In the data rows, the value 128 means zero.
Every row has a hidden score. In each pair, how much higher is the second row's than the first's? 10 means about the same, 20 much higher and 0 much lower. The score is a weighted sum of the row's numbers plus the product of two more (or one squared), each taken from its middle value.
array([141, 141, 118, 126, 134, 149, 131, 128, 118, 148])
array([139, 093, 114, 170, 116, 112, 126, 132, 109, 133]) 10
array([152, 182, 121, 103, 130, 133, 144, 154, 182, 152])
array([167, 142, 082, 135, 141, 147, 163, 116, 094, 128]) 9
array([124, 124, 133, 112, 134, 136, 146, 135, 108, 148])
array([114, 145, 147, 112, 143, 128, 130, 153, 139, 108]) 9
array([138, 138, 141, 112, 118, 140, 153, 117, 130, 133])
array([091, 116, 123, 095, 125, 130, 090, 138, 186, 148]) 16
array([145, 129, 102, 150, 100, 141, 137, 123, 156, 137])
array([117, 131, 122, 141, 173, 114, 118, 125, 110, 082]) 13
array([115, 127, 134, 104, 170, 110, 117, 133, 090, 158])
array([151, 118, 082, 142, 154, 155, 134, 147, 096, 162]) 8
array([152, 086, 094, 155, 111, 139, 163, 109, 107, 104])
array([124, 096, 086, 159, 139, 137, 159, 110, 118, 116]) 15
array([138, 130, 065, 167, 126, 121, 106, 119, 116, 139])
array([101, 126, 138, 111, 076, 117, 078, 144, 209, 160]) 8
array([086, 108, 128, 108, 097, 115, 138, 138, 153, 132])
array([145, 125, 097, 140, 159, 148, 122, 110, 105, 082]) 7
array([135, 118, 120, 104, 143, 151, 138, 145, 099, 158])
array([132, 144, 157, 138, 120, 130, 138, 105, 142, 095]) 7
array([112, 160, 161, 106, 112, 115, 129, 127, 173, 112])
array([137, 123, 071, 131, 141, 150, 135, 129, 100, 152]) 16
array([109, 104, 108, 141, 067, 144, 148, 108, 142, 157])
array([168, 120, 159, 171, 145, 138, 160, 102, 123, 104]) 14
array([085, 128, 168, 101, 088, 085, 137, 115, 143, 144])
array([174, 132, 104, 151, 155, 171, 162, 106, 083, 097]) 7
array([085, 133, 158, 113, 097, 129, 122, 140, 156, 114])
array([139, 142, 121, 151, 129, 127, 110, 151, 160, 121]) 11
array([161, 114, 125, 130, 136, 144, 144, 083, 098, 123])
array([158, 147, 116, 167, 138, 130, 166, 134, 133, 159]) 18
array([159, 099, 121, 191, 140, 098, 154, 093, 123, 089])
array([101, 103, 163, 110, 094, 123, 159, 131, 151, 112]) 5
array([154, 138, 109, 144, 113, 121, 128, 136, 136, 125])
array([168, 135, 074, 147, 174, 144, 111, 135, 097, 129]) 14
array([138, 124, 101, 138, 133, 114, 096, 137, 137, 149])
array([150, 108, 082, 151, 143, 136, 112, 117, 117, 098]) 8
array([128, 164, 124, 101, 121, 139, 128, 132, 143, 154])
array([110, 138, 100, 107, 141, 122, 111, 142, 117, 155]) 13
array([154, 130, 112, 151, 127, 126, 121, 127, 130, 128])
array([109, 133, 147, 128, 149, 119, 094, 163, 140, 110]) 14
array([084, 093, 192, 097, 086, 109, 139, 114, 136, 110])
array([132, 098, 082, 142, 133, 146, 146, 115, 105, 176]) 18
array([178, 126, 153, 158, 117, 137, 168, 089, 124, 103])
array([149, 150, 093, 130, 171, 138, 128, 164, 119, 140]) 15
array([147, 114, 094, 150, 109, 135, 086, 132, 178, 157])
array([113, 155, 102, 120, 162, 120, 104, 169, 151, 113]) 12
array([137, 142, 140, 115, 150, 133, 150, 097, 126, 094])
array([082, 130, 176, 097, 073, 116, 135, 135, 147, 160]) 10
array([166, 157, 105, 159, 134, 130, 132, 108, 139, 116])
array([106, 125, 116, 099, 151, 114, 132, 115, 082, 132]) 13
array([144, 145, 110, 143, 163, 144, 107, 137, 110, 100])
array([109, 173, 141, 079, 139, 150, 126, 163, 153, 150]) 13
array([149, 145, 134, 120, 115, 134, 105, 131, 157, 136])
array([097, 131, 162, 129, 104, 052, 047, 155, 158, 132]) 14
array([102, 108, 143, 123, 133, 108, 118, 124, 111, 129])
array([101, 120, 142, 115, 087, 153, 136, 127, 172, 113]) 7
array([141, 134, 104, 128, 128, 137, 148, 160, 111, 169])
array([144, 170, 122, 122, 128, 147, 085, 179, 126, 109]) 4
array([096, 138, 131, 124, 101, 114, 080, 144, 188, 157])
array([111, 122, 090, 144, 126, 109, 094, 120, 117, 142]) 10
array([139, 104, 099, 142, 098, 141, 092, 127, 186, 167])
array([104, 132, 165, 084, 144, 121, 136, 128, 120, 134]) 10
array([136, 137, 137, 114, 142, 122, 118, 114, 110, 147])
array([100, 115, 132, 097, 102, 111, 081, 126, 201, 161]) 11
array([113, 133, 144, 096, 096, 129, 150, 130, 140, 150])
array([148, 099, 103, 124, 148, 133, 157, 104, 075, 137]) 11
array([081, 096, 131, 105, 129, 087, 112, 130, 091, 148])
array([106, 125, 115, 092, 144, 142, 123, 136, 110, 160]) 12
array([122, 142, 165, 094, 135, 124, 153, 100, 129, 127])
array([117, 155, 128, 119, 135, 139, 141, 133, 135, 150]) 12
array([125, 111, 107, 131, 133, 123, 112, 130, 093, 141])
array([138, 099, 121, 154, 142, 143, 158, 095, 102, 103]) 10
array([111, 133, 140, 096, 125, 121, 145, 116, 098, 138])
array([095, 141, 164, 114, 116, 105, 087, 166, 165, 154]) 13
array([096, 089, 116, 119, 146, 148, 121, 129, 141, 093])
array([153, 124, 113, 144, 129, 119, 100, 155, 126, 122]) 5
array([084, 099, 146, 083, 100, 100, 124, 137, 125, 151])
array([102, 157, 154, 120, 149, 118, 068, 166, 164, 126]) 13
array([090, 134, 153, 109, 131, 107, 123, 156, 133, 131])
array([139, 132, 111, 141, 167, 150, 129, 112, 092, 113]) 9
array([178, 151, 076, 144, 157, 155, 147, 110, 104, 163])
array([139, 132, 130, 161, 130, 129, 145, 081, 117, 090]) 7
array([131, 118, 098, 133, 130, 129, 090, 130, 144, 156])
array([174, 108, 117, 146, 111, 155, 145, 105, 101, 119]) 3
array([175, 137, 098, 146, 138, 163, 141, 111, 116, 089])
array([143, 114, 120, 146, 141, 131, 130, 085, 109, 103]) 13
array([147, 141, 117, 148, 127, 124, 115, 142, 131, 114])
array([110, 120, 139, 120, 095, 117, 134, 115, 117, 128]) 10
array([149, 130, 093, 153, 178, 149, 112, 125, 099, 117])
array([108, 088, 145, 125, 123, 117, 141, 098, 109, 107]) 7
array([153, 142, 146, 132, 096, 135, 116, 143, 162, 146])
array([141, 183, 151, 101, 150, 141, 152, 147, 144, 118]) 14
array([095, 118, 115, 104, 093, 112, 119, 118, 174, 163])
array([111, 144, 121, 115, 143, 116, 102, 181, 156, 138]) 9
array([095, 138, 160, 100, 125, 129, 126, 120, 152, 096])
array([093, 093, 132, 118, 079, 109, 067, 114, 189, 182]) 13
array([169, 144, 144, 167, 146, 160, 161, 079, 127, 082])
array([144, 120, 082, 158, 115, 137, 127, 102, 118, 133]) 10
array([178, 156, 115, 124, 111, 161, 176, 109, 147, 139])
array([104, 123, 157, 120, 134, 138, 139, 127, 156, 082]) 12
array([162, 110, 145, 164, 115, 151, 160, 104, 129, 107])
array([102, 132, 144, 124, 130, 113, 095, 132, 127, 127]) 13
array([108, 153, 126, 086, 147, 139, 116, 156, 133, 148])
array([127, 136, 135, 087, 125, 133, 159, 140, 127, 148]) 8
array([117, 125, 131, 130, 161, 115, 102, 122, 109, 090])
array([102, 124, 138, 091, 127, 135, 134, 138, 138, 146]) 11
array([128, 154, 143, 101, 148, 132, 167, 144, 135, 144])
array([099, 110, 161, 118, 066, 105, 125, 130, 130, 146]) 4
array([117, 175, 119, 098, 167, 136, 092, 123, 145, 151])
array([111, 124, 137, 097, 132, 119, 144, 133, 109, 150]) 8
array([165, 120, 094, 166, 148, 156, 142, 102, 134, 068])
array([104, 117, 122, 127, 082, 124, 129, 100, 145, 141]) 13
array([119, 129, 136, 124, 121, 116, 151, 144, 116, 132])
array([097, 134, 134, 114, 098, 124, 116, 104, 134, 130]) 9
array([134, 109, 080, 145, 145, 136, 116, 112, 112, 107])
array([139, 158, 121, 106, 130, 148, 141, 138, 131, 143]) 9
array([118, 076, 168, 124, 102, 096, 157, 107, 098, 134])
array([128, 116, 164, 147, 121, 129, 127, 111, 114, 093]) 9
array([080, 098, 130, 095, 114, 110, 113, 123, 106, 150])
array([134, 107, 106, 174, 102, 130, 136, 107, 119, 113]) 6
array([180, 156, 101, 142, 145, 151, 150, 120, 133, 122])
array([111, 164, 108, 105, 159, 101, 062, 194, 106, 123]) 12
array([118, 164, 155, 093, 117, 145, 102, 184, 150, 112])
array([141, 079, 092, 159, 103, 128, 144, 101, 119, 157]) 14
array([145, 143, 131, 153, 131, 109, 147, 110, 113, 129])
array([115, 110, 183, 129, 109, 091, 126, 107, 123, 133]) 12
